Here are some points, each followed by its number:
-1.1  0.5 -1.1 -0.3 -1.0  1.7  0.2  1.1  1.7  0.8  1.6  0.1 0
-0.9 -0.5  1.7  0.5 -1.1 -1.1  0.0 -1.1 -0.8  1.0  0.6  1.5 1
 1.0  0.0 -0.8  0.0 -1.0 -0.4 -0.1  0.3 -0.6 -0.8  0.1 -1.3 2
 0.9  0.3 -0.5  0.0  0.2 -0.7 -1.0  0.8 -2.3  0.8 -1.0 -0.4 3
 2.5 -0.3 -1.0  0.3 -0.6  0.7  1.9 -0.3 -0.8 -0.5  0.4 -1.0 4
 0.1 -0.9  0.2  0.6  0.0  0.3  1.5  1.0 -0.2 -0.4 -0.1 -0.1 5
-0.9 -1.9  0.3  0.8 -0.5 -0.3 -0.3 -0.7  0.2  1.2  0.3  0.2 6
-0.8  1.2  2.3  0.3  1.7  2.2 -1.7  0.3  2.2  0.7  0.9  0.1 7
-0.3 -0.3  0.1  0.1 -0.1  0.0  0.1  0.1 -0.2  0.3 -0.5  0.5 8
 0.2 -0.1  0.1 -1.0 -0.3  1.8 -1.5 -0.3  0.8  0.6 -0.5  0.0 9
 2.9 -1.0 -3.1 -1.0  0.0  0.3 -4.0 -1.8  0.7  0.0 -1.4 -0.4 10
 3.2 -0.3  0.7 -1.7  0.4 -0.5 -3.6 -2.3 -2.3  1.1 -1.0 -1.6 11
 0.4  0.1  0.5  2.2 -2.0 -1.9 -0.1 -0.5 -0.8 -0.8 -0.2 -0.9 12
 0.1  0.1 -1.1 -0.3 -0.3  0.5 -1.1  0.1  0.1 -0.6  0.9 -0.8 13
 1.9 -0.5  1.0 -0.3  0.1 -0.3 -2.4 -1.9 -2.0  1.0 -0.5 -1.4 14
-0.6 -1.1 -0.1 -1.1  0.0  0.6 -0.2 -0.1 -1.4  0.7 -1.2  0.8 15
Which three points above are nearest to each new point by angle? Their numbers follow each, nearest first.
-0.6 -0.7 -1.0  0.9 -1.4 -3.4 -1.2 -0.1 -1.1 -0.3 -2.5  1.9 8 12 3
-0.1  1.8 -0.1  0.5  1.3 -0.9  1.6  0.7  2.1 -1.0 -0.1  2.3 7 5 0
 0.1 -0.1  0.0  1.2 -0.1 -0.5 -1.0  0.0  1.7  0.0  0.5  0.8 7 6 0
-0.6  0.9  0.3 -0.3  0.8 -0.6  0.1  0.9  0.2 -1.1  0.7 -0.5 7 13 0
-0.7  0.6  0.1 -0.9  0.0 -0.7  1.1  0.5 -0.2 -0.3 -1.4  0.1 8 15 5
-1.2 -0.2 -0.3 -0.2 -1.1 -0.5 -0.4 -0.4  0.1 -0.3 -0.3  0.3 1 6 8
 1.3  0.0 -0.2  0.2 -0.2  0.0  0.4  0.0 -1.1 -0.4  0.3 -0.5 4 2 3
 0.0 -1.5  1.6  0.0  0.4  0.5  2.8  1.5 -0.1 -0.5 -0.7 -1.1 5 4 8
 0.0  0.3 -0.4 -0.4 -0.5  0.3  0.7  0.1  0.0 -0.4  1.0  0.0 0 4 13
 0.4  0.3 -0.2 -0.1  0.2 -0.4 -0.3 -1.1  0.2  0.0 -0.6  0.6 10 11 14
-1.0  1.1  0.8 -0.2  1.5  0.1 -0.3 -0.3 -0.6  0.1 -1.2  0.2 7 15 8
 0.0 -0.1 -0.2  0.2  0.0 -0.5 -1.0  0.1  0.1 -0.2 -0.4  0.2 10 3 11
-0.9  1.0  0.1  1.0  0.7 -0.8  0.2  0.1  0.9 -1.7 -0.6 -0.5 12 7 5
 2.7 -2.6 -0.8 -0.7 -0.6  0.1 -1.7 -1.5 -0.4 -0.6  0.3 -1.0 10 11 14
-2.0  2.4  1.1  0.6  1.2  0.1  2.4  1.5  0.7  0.4  0.1  1.1 7 5 0
-0.1 -0.1  0.0 -1.3  0.3  0.7 -0.2  0.4 -0.6  0.2 -1.2  0.5 15 8 9
 0.5 -0.8  0.1 -0.2 -0.4  0.4 -0.6 -0.1  0.1  0.6  0.0 -0.9 14 11 9
-1.2  0.0  0.4  0.5  0.2  0.2  1.0  0.6 -1.1  0.2 -1.0  1.7 8 15 5
-0.3 -1.6 -0.3 -0.8  1.2  2.0 -1.2 -1.3  0.9  0.4  1.2  0.0 9 7 13
 0.0 -0.6  0.6  0.0 -0.3  0.3  0.1 -0.1  0.5  0.4 -0.4  1.4 8 1 6
